One vector is turned by the same rotation once a tick. Each row is the vector after some number of ticks, and that number follows the row.
The counts run from 0 to 668.
[ 10 -16  51 -21 -31  -6  21  21 -48  14   2   5   5  26  21 -10  44 -16
  15 -34   4 -18  20 -37  11  22  12  18  21  -6  31 -10  29  -7 -15  -4
  16  -9   4   6  19   8  -1  10  17  17   6  -5   8 -44  34 -34  25] -> 413
[ 28  -8  54  21 -27   9   0  13 -44  49   3  -9  -6  27  27  -6  40   0
  20 -21  -6  -2 -10 -39  18  18  -4 -14  12  -9   3 -23  10  -2 -17 -43
  11   2   7  17   0 -21  15  11  -7  11  -1  -5   0 -24  39 -38  27] -> 487
[ 27  -9  38  -3 -25 -39   7   5 -34  16 -12 -17  -4   9  28 -20  40 -11
  -6 -10 -23 -25 -27 -22  19 -45  27 -11 -12  11   3 -12   4 -11 -17 -21
 -12 -22   0   2  42  16  19 -16  22  33  29 -11 -11   8  45  -6  12] -> 176
[ 41 -14  54   1  -5  -6 -17   1 -58  30  13 -21  22  18  -1   5  41  -8
  22 -27   1  -8 -10 -41  23  -4 -10  -4   9 -10   4   4  -4   2 -12 -39
  -9  -9  24   7  -2  -2   9   8  -5  25 -17  -8  10  12  62 -24  25] -> 184
[ 54 -17  31   0 -15 -31 -14  -8 -26   8 -24  -4 -29  -3  50  -6   9 -39
   8 -23  12  13  11 -55   9   8  15   6   3  -4  42   1  15   9  -4 -26
  16  -3  -2  18  46  20  17   2  22  26  -5  -2 -15   2  19 -36  10] -> 422
[ 72 -11  45   0 -16 -12   5   1 -25  -5  -9  -7 -33  14  11 -12  30 -30
  19 -33   2   5  24 -29  24  -1  13 -10  33  -5  31  20  -5 -18  -6  -6
  -4  -9  -4 -17  31  24   7  -9  -5  23  26  -5  -9 -11  41  -6  33] -> 148
[ 32  -5  26  -2  -4 -14  11  -7 -51  18  36 -24 -18   7   3  -1  31  -9
   0 -30 -27 -20   8 -16  41 -10  20  -5  12 -11 -22 -21  11 -12 -52 -29
  21   0   1   1  17  12  42 -15 -10  31  26  -2  -9  12  44 -23  22] -> 589
[ 17 -33  47   1 -43  -3  11  -1 -13  -7 -45 -11   6  -1  12  -4  23 -16
   6 -35  -8 -15   3  -6  37  -1  10 -21 -32 -38   9 -11   4 -13 -25 -10
   5 -18  -2   8  33  21   5 -14  34  16  20  12  16  -7  27 -23  37] -> 436
[ 28  -5  60  12   1  -4  20  19 -54  20 -15 -19   4  19  18  10  43 -35
   2 -24   0 -12  14 -45  11 -19  11  13  19   5  16  -1  28 -10  -7 -17
  20 -10   1   3   8 -11  19  20 -25   3   9   2  43 -23  18 -35   7] -> 603
[ 48 -17  15   6 -13   9 -11 -11 -23  12 -13 -36 -12  13  21  16  23  -7
   9 -45 -10 -16   5 -26  36 -23   7 -36  21 -34   7  24 -13   0 -30 -17
   5 -19   7  18  31  24   8 -20   0  15  21   0  25  20  37 -20  35] -> 15
[ 21 -32  44 -18 -24 -19  -1   8 -33   6  -8 -12   9  21  25  -3  10 -12
  11 -47 -26 -27 -14 -15  17   0  23  -5 -38 -23 -16 -16  22  -1 -34 -17
  -8   2   0  -4  43   3  19  -9  28  17  -4 -24  10  15  38 -43  -4] -> 48
[ 11 -14  48  -4 -30 -28 -10  23 -50  28 -23  -1  27   5  36   4  38 -17
   5 -14  -4 -20  -2 -50  -4 -26  15  -7 -13  -8  19  -2  -1 -19   2 -33
  10  -8  20  10  20 -10  26   5   4  20  11  22  22 -21  27 -31   5] -> 332
[  5  -7  53 -20 -32 -28   2 -23 -42  29 -19  -3  -5   8 -12   6  22 -16
  -7 -14  -6  -1  22  -3  32   1  15 -30 -24   1  31  -6   1  -8 -36 -14
  20   6  13  24  20  22  21   2   6  43  36   9  -3   7  28 -40  33] -> 548
[ 50 -11  28 -13 -23 -18  22 -13 -27  -8   6  -3 -32  31   0  22  33 -20
   2 -33  11 -40  -8 -20  30 -27  43  -7  -1  -5   3 -11   0 -10 -23 -14
  24  10  -2  -3   8  -1   1  10  12  11  11 -12  18   8  37 -45  19] -> 500
[ 52 -15  50  10 -36 -16 -17   1 -37  -2  12 -13   0  15  28 -16  17 -18
  22 -47  10  -1  12 -35  39  -1   5  23  -4  -6  32 -11  -7   3 -22 -19
   5  15   9  18  41   5   0   6  24   9 -36 -11  -6  -4  15 -42  15] -> 614
[ 38 -24  31  13 -34 -23  -9  -1 -16   6 -26 -34  -4 -21  47   4  19 -23
  18 -22 -16 -33  11 -39  18 -14  -7 -12  -2 -28  28   8  -1   8  -2 -34
  14 -23  10  27  19   6  22  17  13  24   4  30  11  11  36 -33  16] -> 289
[ 36 -11  45   9 -13 -11  16  21 -26   4   7 -28 -26  -4  33   5  28 -36
  27 -21 -27 -24  18 -42  29   7  17  -5  34 -21  41 -15  34   5  -2 -25
  31 -13   4  38  13   2   1  11  -7  14  12  27  23  -3  27 -25   3] -> 560
[ 46  -5  34  -1 -16   0   1  -9 -47   9  18 -25 -16  15  21 -14  59   0
  12 -28 -15 -25   8 -25  27 -16  -7  10  23 -10   0  -8   7   2 -14 -16
  16 -12 -13   3  -4  15  28   9  -2  19  16 -12  -4   2  65 -26  42] -> 371
[ 16 -25  53  -2 -34   9  15   1 -33  18  -4 -14 -22   1  20 -10  27 -22
  17 -17 -40 -21   5 -12  26  16  -2 -16   3 -30  16 -25  40   4  11 -20
  17 -19   3  33  16   8   1   6  10  33  19  12  21  -6  31 -40  16] -> 213
[ 29 -26  29 -21 -29  -9  13  -5 -45  25 -29  -7  -5  33  18  15  19  17
   8 -34  11  -9 -11 -41  14   4  10   1 -21 -16 -23 -41  -6 -15 -24 -41
  15  -7  14  11  23 -10  14  -9  11  24  -5  -8 -10 -14  16 -51  17] -> 354
[ 24 -27  22   6 -37 -21  14  -3 -15  -1 -22 -24  -2   1  26  19  16 -30
   7 -53  23 -33  12 -30  29   0   3  -6  -4 -19  -4  16  -8 -22 -37 -11
  13 -19  -2  -9  45  16  15  -7  38  26  11  11  16 -16  26 -30  39] -> 89
[ 32  -8  60  23 -14 -21  -5 -14 -38  29   4 -31 -11  -6   4   2  16 -30
  15 -14 -18   2  27 -21  50  10 -26  -9  15 -11   8  -9   2 -11 -22 -33
   4 -19  16  25  13   0  22  15 -11  38  -3   9   5  19  26 -38  14] -> 401
[ 63 -21  39  -4 -19 -22   5  19 -28  -6  -8 -17 -15  -1  19  -8  20 -39
  19 -29  12   5  23 -48   9  15  10  -3  22  -9  36  17   1 -13   7 -17
   0 -19   9  -5  45  25   7  -9   7  36  24  20 -15 -23  26   6  28] -> 147
[ 28 -31  32   3 -19  10  13  17 -58  -9 -18   8  10  -2  -5   9  38 -24
   8 -21   7 -13   0 -37  13  14  36  -3 -12 -11  -5 -10  16  -6   2 -31
  15 -23  28   2  30   8   0 -25  22  16  20  11  11 -27  54  -6  39] -> 302
[  9 -11  30  30 -27   3   1  -4 -57   9   7 -18  -7  -2  27   1  41 -36
   9 -25  10 -11   5 -23  40   3  -5  -5  23 -10   9  17  -1 -19 -10 -21
  -4 -25   4  27   9  21  10  14  17  33   3  15  15 -10  37 -14  45] -> 445
[ 26 -29  39   8  -9 -16  10 -14 -17  11 -31 -39  15  -5  12   3   2 -31
   0 -30 -30 -21   7 -23  24  -8  -3 -12  -5 -26  13   4  39   9 -28 -15
  -5 -31   5  15  33  23  11  -6  18  21   2 -11  35  26  21 -35  -1] -> 320
[ 24 -33  50 -21 -24 -36  -2   0 -29 -11 -21 -19   6   4   5  -2  -1 -19
  20 -30 -19 -18  -2 -22  28   9   9   7 -40 -26  10 -24  22  -2 -32 -24
 -11 -14   9  16  41   8  16  -1  30  25 -11 -14   0  25  29 -41 -10] -> 49
[  7 -27  48   7 -44   0   8   3 -50 -13 -22   4  13 -10  10   1  36 -17
  16  -7  -9 -26  -7 -20  19   0  22 -12 -27 -27  11 -10  16  -9  10 -31
  12 -19  20  17  -5   5  18   8  31  29  11  25  13  -5  60 -22  26] -> 27
[ 18  -3  35  23 -22  -5  -7 -19 -55  16  10 -17 -19   3  14   8  22 -32
 -14 -31  -6  16   5 -15  53 -24  42 -41   7 -13   6  -2   3 -20 -41 -15
   6   2   1  23  26  16  27 -19  -8  28  23   6  17   7  21  -6  30] -> 664
[ 33 -28  28  13 -20  -2   7  -8 -48   1 -11   3 -17 -11   5  14  14 -52
  -4 -31  27  17  13 -39  23  22  34  -7  -7 -13   1  -3   3 -22  -4 -30
   6  -4  18   5  47  25  13 -18  14  35  24  17   0 -16  18  -4  37] -> 578
[ 20 -17  61  17 -21 -15  -1  19 -41   3  18 -23 -10  -1  31 -15  30 -39
  21 -24 -25 -18 -11 -25  26  15   6  13  -6  -7  19  -9  38   3 -14 -29
   0  -2  -4  19   6  -1   6  22  22  16 -10  -3  13  13  48 -35  -9] -> 182
[ 18 -15  47 -20 -20 -25  32  20 -49  23 -16 -20 -19  16   9   9  47 -11
  13 -13  -4 -20   7 -36  14   8  -3  12  -4  -1 -10 -43   3 -32 -14 -31
  17 -23   8   6  32  -4  14  -4   1  27  25  13  -3 -29  -1 -38  21] -> 630
[ 72 -22  36   3 -23  -5  -1 -26 -20   8   1 -10 -27  29  26   4   8  -9
  10 -54   5   5  15 -34  30 -15   9 -13  23 -29  11  11   0   0 -15  -8
  -2   8 -18  -5  18  17  19   7  -9  13  -5 -18   2   6  38 -24  26] -> 424
[ 29 -16  60 -12 -34 -22  24  23 -31  -9   6  -3  -8   9  19 -20  26 -21
  27 -35 -11   5  25 -18  39   1  35 -17  27 -22  32  -2   7 -37 -17  -1
  -6 -13   3   9  34  10   4   0   2  27  21  12 -10 -26  21   3  16] -> 63
[ 48  -5  50  13 -20  11  24 -12 -12  25 -18 -26  -1  -1  -1  14  19 -16
 -14 -34 -15   8  22 -39  31 -11   5 -17  -8 -26  11 -34   9   4 -38 -36
  48  -3   8   5  11   8  24 -17 -19   7  29  19  12  -9  14 -23  27] -> 433
[ 28  -4  66  -5 -16 -17   2 -21 -33  19 -28  -2  14  13   2   9  13 -24
 -22 -25   4  31   9 -38  20  -9  30 -23 -24   1  35  -9  10  13 -52 -28
  16  14   2   4  11   8  35 -10  -1  21  11  -3  -1  12  29 -33   0] -> 464
[ 22 -22  36  -3 -49 -26   7   1 -19   1 -16 -17   2  16  39  18   5 -13
  18 -47  18 -15  20 -13  37  -6  31 -41   4 -41  22  33  -2 -25 -37  -4
  -2  -6   5   9  18   8  17   7  14  32   4  13  27  -7  24 -18  19] -> 552
[ 40 -11  29  13   4 -25   4  19 -54  -3   5 -18 -21   6   2  20  25 -48
   7 -15   3 -29 -14 -38  24 -18  43  12  -5  12 -10 -19  24  -7  -7 -34
  19  -8  17   4  37  -6  -1  -8   6  15   3 -12  18   5  22 -37  -8] -> 39
[ 27 -47  35  -3 -36  -5  37   6 -19  20 -24 -15   0  27  30  14  -2   0
   4 -51  -7 -32   7 -27  20   5  17 -17   2 -46 -14  -7  28 -13 -18 -12
  16 -27   0   2  37  -1  10 -12  13  24   1 -11  18 -25  12 -31  16] -> 626
[ 37 -26  34   1  -3   3 -14  -3 -73  27   2 -10  11  24   5  10  28  -6
  17 -24 -12 -16  -3 -34   0  -8   8  -9  11 -16 -21  19  20   0   6 -32
   2 -15  14  -4  16   4  28   3  -9  30   4 -26  21   2  68 -28  18] -> 185
[ 34 -21  17   1 -24  -8  -5   5 -60  -7   8  -3 -15  19  19  17  36 -16
  24 -35  43 -16  -4 -37  20  22  35  10  10 -11  15   5   7  -7 -13 -31
   2  -7  19  20   8   3  -6   9  35  27 -13  10   2  -1  44 -21  30] -> 227
[ 46  -6  27 -17 -16 -29  13  -5 -54   9   4 -15 -37  24  10  -6  35  -4
  28 -22   0  -1  21 -14  38  -8   9 -11  48 -18  14   4   1 -25 -13 -14
  -3 -21   6  24  26  12  22   2 -16  39  10   1 -14   9  27 -10  24] -> 557
[ 24 -22  71 -17 -20 -15  16 -10 -61   1 -10   7  -7  15 -17 -10  34 -35
  11 -19  -3   8  17 -13  28  -1   3  -3  14 -17  31   1  32 -14   0  -3
 -11 -16  -5  15  -5  15  24  30 -17  35  15  -1  15   0  33 -21  16] -> 601
